128 stands for zero in the data rows.
The table, row by row:
[133 150 151 175 108  89 153 213 108 106 140 183 133 114 110 143 176  86
 101 115 107 124 144  71 158  99 191 184 141 116 162 143]
[157 149 134 145 148  83 166 237 113 156 117 184 168 140  87 126 137 115
  88 111  96 113 163 111 165 111 180 203 128  74 143 111]
[153 136 111  89  85 126 203 136 121 104  94 149 174 121 154  36 233 132
 184  84 152 132 116  79 140 206 172 141  71 149 159 151]
[109 146 136 135 137 155  36 110  50 192 159  78 133 129 147 132 105 139
 103 102 115 107 174 132 171 131 148 192 170  43 172 118]
[ 94 116 151 111 160 149  41  40 108 140 195  77 122 109 138 139  77 143
 142 108 113 117 142 160 151 146  93 131 179 120 142 143]
[103 139 125 147  94 120 162 222 125  99 120 191 165  83 155  91 216 123
 161 101 145 162 157  38 148 168 212 146 107 154 177 144]
[113  94 122 184  59 137 148 192 127  67 158 161 130  85 142 118 157 132
 160 124 165 138 108  80 165 123 191  81 112 181 156 144]
[ 55 104 121 188  92 139 134 202 157  84 137 148 140 130 103 159  79 119
  82 103 111 149 130 130 122  76  98  98 156 149 132 142]
[132 132  83  62 115 114 157  79 157 129 103  93 133 105 179  43 174 126
 197 150 164 104 110 116 114 242 138  86  65 159 132 132]
[109  93 131  91 121 158 104  66 163  86 146  85  90 142 123 150  74 174
 141 168 159 114  88 160 105 129  68  75 122 163  94 106]
[104 121 128 157  99 108 200 211 148 110  63 215 192 132 128  89 218  93
 146 105 153 185 158 104 121 158 146 156  93 167 173 167]
[149 142 124 162 117  77 213 170 166 102  91 191 135 139  79 112 171 114
 137 150 150 128  93 130 121 114 150 137 101 189 115 123]
[151 148 136 114 209  83 180 158  96 194  82 132 160 144  80 131  82 109
  79 133 134 139 151 153  89 141 104 207 135  93 106  97]
[101 126 106 181  86 114 153 222 144 109 167 196 189  89 118 117 181 122
 109 114 128 172 173  89 130 113 173 153 153 157 183 137]
[ 67  98 159 203 120 157 130 159 170  73 145 137 105 114 104 175  83 166
 107 146 109 136 102 153 137  51 100 104 194 162  93 118]
[150 110 123 107 150 148 199 115 165  75  50 141 131 162 102 119 136 158
 150 177 172 169  91 159  91 130 104  99  91 194 111 159]
[131 130 129 167  87 101 176 207 145  64  97 199 130  92 122 130 188 120
 133 104 128 110 117  91 138 118 158 100  96 195 152 146]
[144 121 146 137  53 160  99 139 115 122 164 148 112  78 180  99 192 122
 176 109 133 104 119  70 171 129 158  65 152 134 184 132]
[134 102 105 132 127 104 218 169 160  77  72 178 136 151 113 121 159 105
 114 151 150 146  98  99 119 111 143 120  91 175 115 145]
[153  87 115 104 141 140 193  91 152  99  81 125 134 143 107 137  99 153
 137 181 169 155 117 182  79 108  50  43 100 194  90 130]
[102 119 126 134 139 161 160  97 174  84 117 134 139 170 105 146  84 121
 108 158 165 153  98 171  63  50  48  86 139 171  95 163]
[126 109 117 148  68 141 159 150 156  83 147 185 134  94 133  93 178 135
 150 117 135 145  82  84 137 104 176  97 105 194 133 167]
[ 99  74 145 169 122 133 167 143 177  71 123 150 113 151 103 143  69 134
  92 186 154 131 116 175  98  72  92  84 136 170 116 139]
[128 111 127 139  75 170  76 128 129 133 190 174 153  92 156  91 185 140
 134  94 108 124 110  44 149 171 222 163 130 124 169 139]
[141 138  98 132  77 154  86 165 120 124 139 131 145  81 158 104 215 134
 156  92 113 133 143  52 158 177 209 133 116 125 160 137]
[130 121 129 148  66 133 174 176 137  46 124 187 121  93 144 117 196 124
 162 142 151 143 103  63 169 114 171 124 104 194 122 155]
[123 132 144  81 188 142 118 108 102 203 113  94 140 184 116 163  71 141
 117 131 107 110 161 178 115 121  97 162 138  73 125 114]
[149 156 149 127 158 113 162 197 137 153  90 155 147 161  85 130 135  99
 100 130 115  95 184 147 141 103 146 218 135 106 145  87]
[130  84 129  97 172 113 211 109 136  94  71 138 133 159 131 157 107 135
 139 150 170 177  86 166  85 109  59  79  76 179  77 169]
[109 131 103 119  56 132 113 141 126 122 138 151 145  87 138  57 224 126
 149  93 147 119 117  60 164 166 191 143  95 123 131 151]
[ 98 153 135 151  61 145  52 149  99 114 191 154 156  81 165  96 188 128
 110  84 126 109 125  59 216 116 188 124 142 130 191 154]
[137 140 131 112  76 126 101 149 113 139 134 151 153  95 139  86 206 145
 192 108 116 115 142  58 149 190 192 128 116 119 150 135]
[119  93 126  86 138 110 167  57 168  97 124  97 107 111 110 168  95 171
 167 145 157 132  85 180  69 155  56  63 122 151  72 126]
[128 154 113 126 197 104 185 133 136 167  38 124 122 178  47 151  96 108
 111 155 130 133 132 152  65 132  89 193 126 110  84 127]
[146 126 117  93 177  86 208 152 162 160  64 116 134 165  80 140  91 130
 103 161 156 110 134 159  73 108 105 160 121 146 103 109]
[140 111 104 173 114 115 222 166 162  53  77 181 130 118 110 114 158 108
 110 166 154 129  79 111  90 129 135 109 125 213 105 131]
[114 181 111 134 152 103  74 125  94 205 141  97 127 130 132 144  84 135
 107  93 107 115 192 167 129 117 145 202 163  43 171  90]
[132 137 129 125 157 159  65  96  58 180 174  73 133 164 133 116  62 120
 129 102  86 126 164 146 118 131 112 171 143  59 147  95]
A row's group is the hidden flat surface it lies on (a line, a plane or more), and a surface may be shifted away from zero. The first row asked about is in group 0, and each new group gets the next number.
Rows drawn again from the table, each followed by its group:
[ 67  98 159 203 120 157 130 159 170  73 145 137 105 114 104 175  83 166
 107 146 109 136 102 153 137  51 100 104 194 162  93 118] 0
[140 111 104 173 114 115 222 166 162  53  77 181 130 118 110 114 158 108
 110 166 154 129  79 111  90 129 135 109 125 213 105 131] 1
[104 121 128 157  99 108 200 211 148 110  63 215 192 132 128  89 218  93
 146 105 153 185 158 104 121 158 146 156  93 167 173 167] 0
[153 136 111  89  85 126 203 136 121 104  94 149 174 121 154  36 233 132
 184  84 152 132 116  79 140 206 172 141  71 149 159 151] 0
[109  93 131  91 121 158 104  66 163  86 146  85  90 142 123 150  74 174
 141 168 159 114  88 160 105 129  68  75 122 163  94 106] 0
[151 148 136 114 209  83 180 158  96 194  82 132 160 144  80 131  82 109
  79 133 134 139 151 153  89 141 104 207 135  93 106  97] 1
[109 131 103 119  56 132 113 141 126 122 138 151 145  87 138  57 224 126
 149  93 147 119 117  60 164 166 191 143  95 123 131 151] 0
[ 94 116 151 111 160 149  41  40 108 140 195  77 122 109 138 139  77 143
 142 108 113 117 142 160 151 146  93 131 179 120 142 143] 1
[137 140 131 112  76 126 101 149 113 139 134 151 153  95 139  86 206 145
 192 108 116 115 142  58 149 190 192 128 116 119 150 135] 0
[109 146 136 135 137 155  36 110  50 192 159  78 133 129 147 132 105 139
 103 102 115 107 174 132 171 131 148 192 170  43 172 118] 1
[131 130 129 167  87 101 176 207 145  64  97 199 130  92 122 130 188 120
 133 104 128 110 117  91 138 118 158 100  96 195 152 146] 1
[114 181 111 134 152 103  74 125  94 205 141  97 127 130 132 144  84 135
 107  93 107 115 192 167 129 117 145 202 163  43 171  90] 1
[128 154 113 126 197 104 185 133 136 167  38 124 122 178  47 151  96 108
 111 155 130 133 132 152  65 132  89 193 126 110  84 127] 1
[123 132 144  81 188 142 118 108 102 203 113  94 140 184 116 163  71 141
 117 131 107 110 161 178 115 121  97 162 138  73 125 114] 1
[ 99  74 145 169 122 133 167 143 177  71 123 150 113 151 103 143  69 134
  92 186 154 131 116 175  98  72  92  84 136 170 116 139] 0
[144 121 146 137  53 160  99 139 115 122 164 148 112  78 180  99 192 122
 176 109 133 104 119  70 171 129 158  65 152 134 184 132] 1
[146 126 117  93 177  86 208 152 162 160  64 116 134 165  80 140  91 130
 103 161 156 110 134 159  73 108 105 160 121 146 103 109] 1
[130 121 129 148  66 133 174 176 137  46 124 187 121  93 144 117 196 124
 162 142 151 143 103  63 169 114 171 124 104 194 122 155] 1
[157 149 134 145 148  83 166 237 113 156 117 184 168 140  87 126 137 115
  88 111  96 113 163 111 165 111 180 203 128  74 143 111] 1
[128 111 127 139  75 170  76 128 129 133 190 174 153  92 156  91 185 140
 134  94 108 124 110  44 149 171 222 163 130 124 169 139] 0
[134 102 105 132 127 104 218 169 160  77  72 178 136 151 113 121 159 105
 114 151 150 146  98  99 119 111 143 120  91 175 115 145] 1
[102 119 126 134 139 161 160  97 174  84 117 134 139 170 105 146  84 121
 108 158 165 153  98 171  63  50  48  86 139 171  95 163] 0
[150 110 123 107 150 148 199 115 165  75  50 141 131 162 102 119 136 158
 150 177 172 169  91 159  91 130 104  99  91 194 111 159] 1
[133 150 151 175 108  89 153 213 108 106 140 183 133 114 110 143 176  86
 101 115 107 124 144  71 158  99 191 184 141 116 162 143] 1
[126 109 117 148  68 141 159 150 156  83 147 185 134  94 133  93 178 135
 150 117 135 145  82  84 137 104 176  97 105 194 133 167] 1
How many dimensions does each group's flat surface have? Group 0 first:
3 3
